In the rows, zero is written as 128.
Rotation paths and how fast each direction turns (degrees per step)
Each turn is a multiple of 5 degrees from 10 to 175, or 0.
Each row of a path follows its step; steps can be skipped.
Path 1:
step 0: [135 125 125 137 130 130 120 127 120 129 128 125 122 117 124 129 132 138
 127 128 133 138 126 134 119 128 132 134 132 130 137 126 127 139 131 135
 125 127 133 127 131 120 130 132 127 128 125 120 135 130 121 129 136 131
 131 135 124 139 128 131 125 126 126]
step 1: [136 129 123 125 131 123 124 125 130 130 127 128 127 127 128 132 120 135
 127 136 129 128 132 134 130 132 135 123 132 128 136 130 110 131 133 134
 127 129 133 126 131 121 118 115 126 136 123 135 128 131 123 131 130 127
 135 122 124 133 132 129 118 124 123]
step 2: [140 128 128 120 129 123 122 128 128 125 119 133 127 134 123 125 123 131
 120 134 128 130 130 124 122 133 124 128 135 123 122 135 132 128 129 133
 132 135 130 127 129 135 131 122 128 130 126 134 129 121 128 119 128 121
 135 117 124 135 122 121 117 138 130]
step 3: [137 125 120 125 134 121 131 131 128 125 122 128 122 127 124 120 138 132
 123 134 129 128 126 135 124 131 130 143 125 128 135 132 139 123 130 128
 127 125 129 127 123 122 129 136 129 126 118 123 125 124 129 117 127 124
 132 134 124 127 127 123 121 134 121]
step 4: [124 126 127 124 135 126 125 135 129 122 124 130 119 125 134 124 127 129
 127 138 129 124 134 135 127 126 136 137 130 122 136 122 127 128 129 122
 127 118 136 121 131 124 126 128 126 135 120 123 122 128 123 140 129 123
 141 125 130 127 125 124 133 125 129]
step 5: [123 129 135 118 118 122 123 131 126 128 126 121 126 127 135 129 117 132
 126 135 129 126 134 133 135 124 121 135 136 121 119 126 124 135 129 121
 120 128 126 124 136 122 131 125 132 132 122 137 129 120 127 125 127 120
 132 128 123 130 125 121 132 134 129]
step 6: [133 128 126 122 120 124 131 125 134 128 134 120 128 123 126 117 132 133
 131 124 121 128 130 129 133 129 137 140 129 136 116 131 123 123 121 123
 130 132 130 126 130 128 132 134 128 127 124 128 128 116 128 119 122 117
 128 124 129 136 128 125 132 130 123]
step 7: [127 114 124 127 132 129 129 128 123 138 125 125 122 126 134 124 135 129
 119 125 119 130 127 129 124 122 135 130 123 126 123 126 124 121 124 112
 134 125 130 127 131 122 134 134 121 130 125 122 122 124 117 132 125 129
 128 121 130 131 133 132 126 131 128]
step 8: [122 132 134 130 129 123 131 136 121 129 121 123 125 129 137 130 120 133
 122 125 120 128 126 123 130 125 137 131 121 128 125 120 122 122 124 126
 118 129 127 133 139 117 128 119 131 124 127 122 130 124 124 131 132 130
 132 131 123 126 130 132 125 137 139]
step 9: [123 136 131 127 139 127 122 132 128 121 127 129 129 124 135 137 125 136
 134 123 122 131 130 126 123 130 130 132 124 135 117 132 121 127 125 128
 127 135 128 128 131 121 128 126 129 121 134 126 136 127 130 122 117 116
 128 130 133 137 134 119 129 125 129]
step 10: [124 126 124 132 136 133 130 129 135 138 120 135 131 127 132 129 137 127
 129 122 125 125 125 123 130 132 128 124 132 129 123 131 122 115 129 120
 131 125 120 128 120 126 122 130 121 134 125 136 138 119 127 126 119 119
 131 130 134 127 135 124 122 131 125]
Directions:
[130 129 130 126 127 129 129 128 128 129 128 129 129 130 127 129 127 131
 128 128 128 127 128 129 130 130 126 128 128 131 127 129 127 130 131 128
 127 128 126 128 127 125 127 129 127 129 131 129 129 127 128 129 127 127
 130 126 129 128 127 128 130 126 129]  90
Path 2:
step 0: [133 130 134 129 125 120 127 118 128 128 128 133 127 125 122 138 123 125
 126 125 131 132 136 117 131 125 129 129 123 130 125 124 129 127 118 126
 127 126 133 129 128 127 127 126 131 133 125 119 136 132 130 111 131 134
 125 127 129 125 118 117 127 121 122]
step 1: [140 134 112 124 123 129 126 127 131 124 124 133 127 126 128 124 124 118
 124 127 125 120 121 131 132 124 133 126 137 125 136 126 127 130 127 123
 121 126 135 129 130 131 125 122 132 131 132 136 124 130 127 130 138 131
 133 139 121 128 130 136 131 128 127]
step 2: [122 127 134 125 126 124 125 130 134 132 125 128 128 118 130 117 141 135
 131 131 120 131 127 123 120 141 128 125 135 125 128 121 127 125 127 131
 124 131 125 123 132 130 132 123 119 125 126 123 121 122 128 116 131 126
 129 122 126 122 126 136 129 125 122]
step 3: [124 122 128 135 126 134 129 123 123 122 123 128 135 132 135 117 128 122
 126 128 133 128 128 121 134 125 130 132 127 126 131 123 121 127 136 119
 132 130 126 133 118 124 129 127 122 127 140 123 135 125 137 127 136 131
 122 130 138 122 130 121 123 130 133]
step 4: [133 133 132 127 129 134 128 127 124 139 134 131 128 121 130 129 131 131
 121 125 128 124 125 133 122 121 123 125 122 122 123 128 123 131 144 129
 134 124 133 125 133 132 136 122 137 128 133 132 127 138 126 129 120 132
 128 133 127 119 120 132 131 131 121]
step 5: [128 132 123 141 129 134 127 131 126 129 137 123 122 127 126 123 131 133
 132 135 131 133 137 128 132 128 142 132 125 132 133 133 130 118 122 128
 130 132 127 129 137 133 119 129 125 133 139 128 124 124 122 118 123 130
 138 124 127 128 126 127 130 128 129]
step 6: [135 136 126 133 138 128 122 121 128 119 124 132 129 134 131 134 133 122
 131 130 120 126 133 125 126 128 128 131 130 126 123 126 128 132 133 132
 133 126 134 122 127 119 125 125 134 127 124 119 125 130 141 128 132 125
 133 122 118 125 131 123 117 125 136]
step 7: [130 130 128 122 118 128 123 127 119 134 130 129 130 122 124 126 141 134
 133 126 128 131 120 129 123 119 134 129 142 132 123 129 124 133 124 123
 124 127 138 137 131 131 126 131 125 125 125 128 134 124 126 137 128 133
 127 134 126 129 121 128 128 122 136]
step 8: [128 122 124 127 127 123 123 134 128 133 130 118 127 122 133 127 116 124
 130 134 120 123 128 115 124 131 124 125 119 123 121 128 129 127 128 122
 115 123 130 137 125 131 125 130 126 125 132 128 130 131 129 112 129 121
 130 125 124 128 122 127 125 132 130]
step 9: [131 138 123 129 119 127 124 114 130 112 128 130 133 131 123 128 124 132
 128 130 126 130 131 125 133 126 129 124 131 125 136 125 134 130 138 127
 122 132 129 128 131 125 137 130 129 127 131 129 130 131 127 130 134 140
 124 120 132 128 120 128 128 134 116]
step 10: [128 134 123 120 126 134 122 133 139 139 131 131 125 129 134 126 130 128
 122 133 130 134 125 133 130 129 127 115 134 132 126 124 118 127 122 128
 131 133 135 126 121 128 121 120 133 131 132 127 126 131 129 120 130 129
 124 131 132 117 127 127 131 116 122]
Directions:
[126 128 128 127 128 129 129 127 126 125 128 132 129 130 128 129 128 127
 127 129 126 131 126 129 127 127 128 127 126 130 128 128 126 130 127 126
 127 125 131 127 130 127 129 128 127 128 129 128 127 130 129 130 128 128
 128 130 128 127 128 130 130 128 127]  125
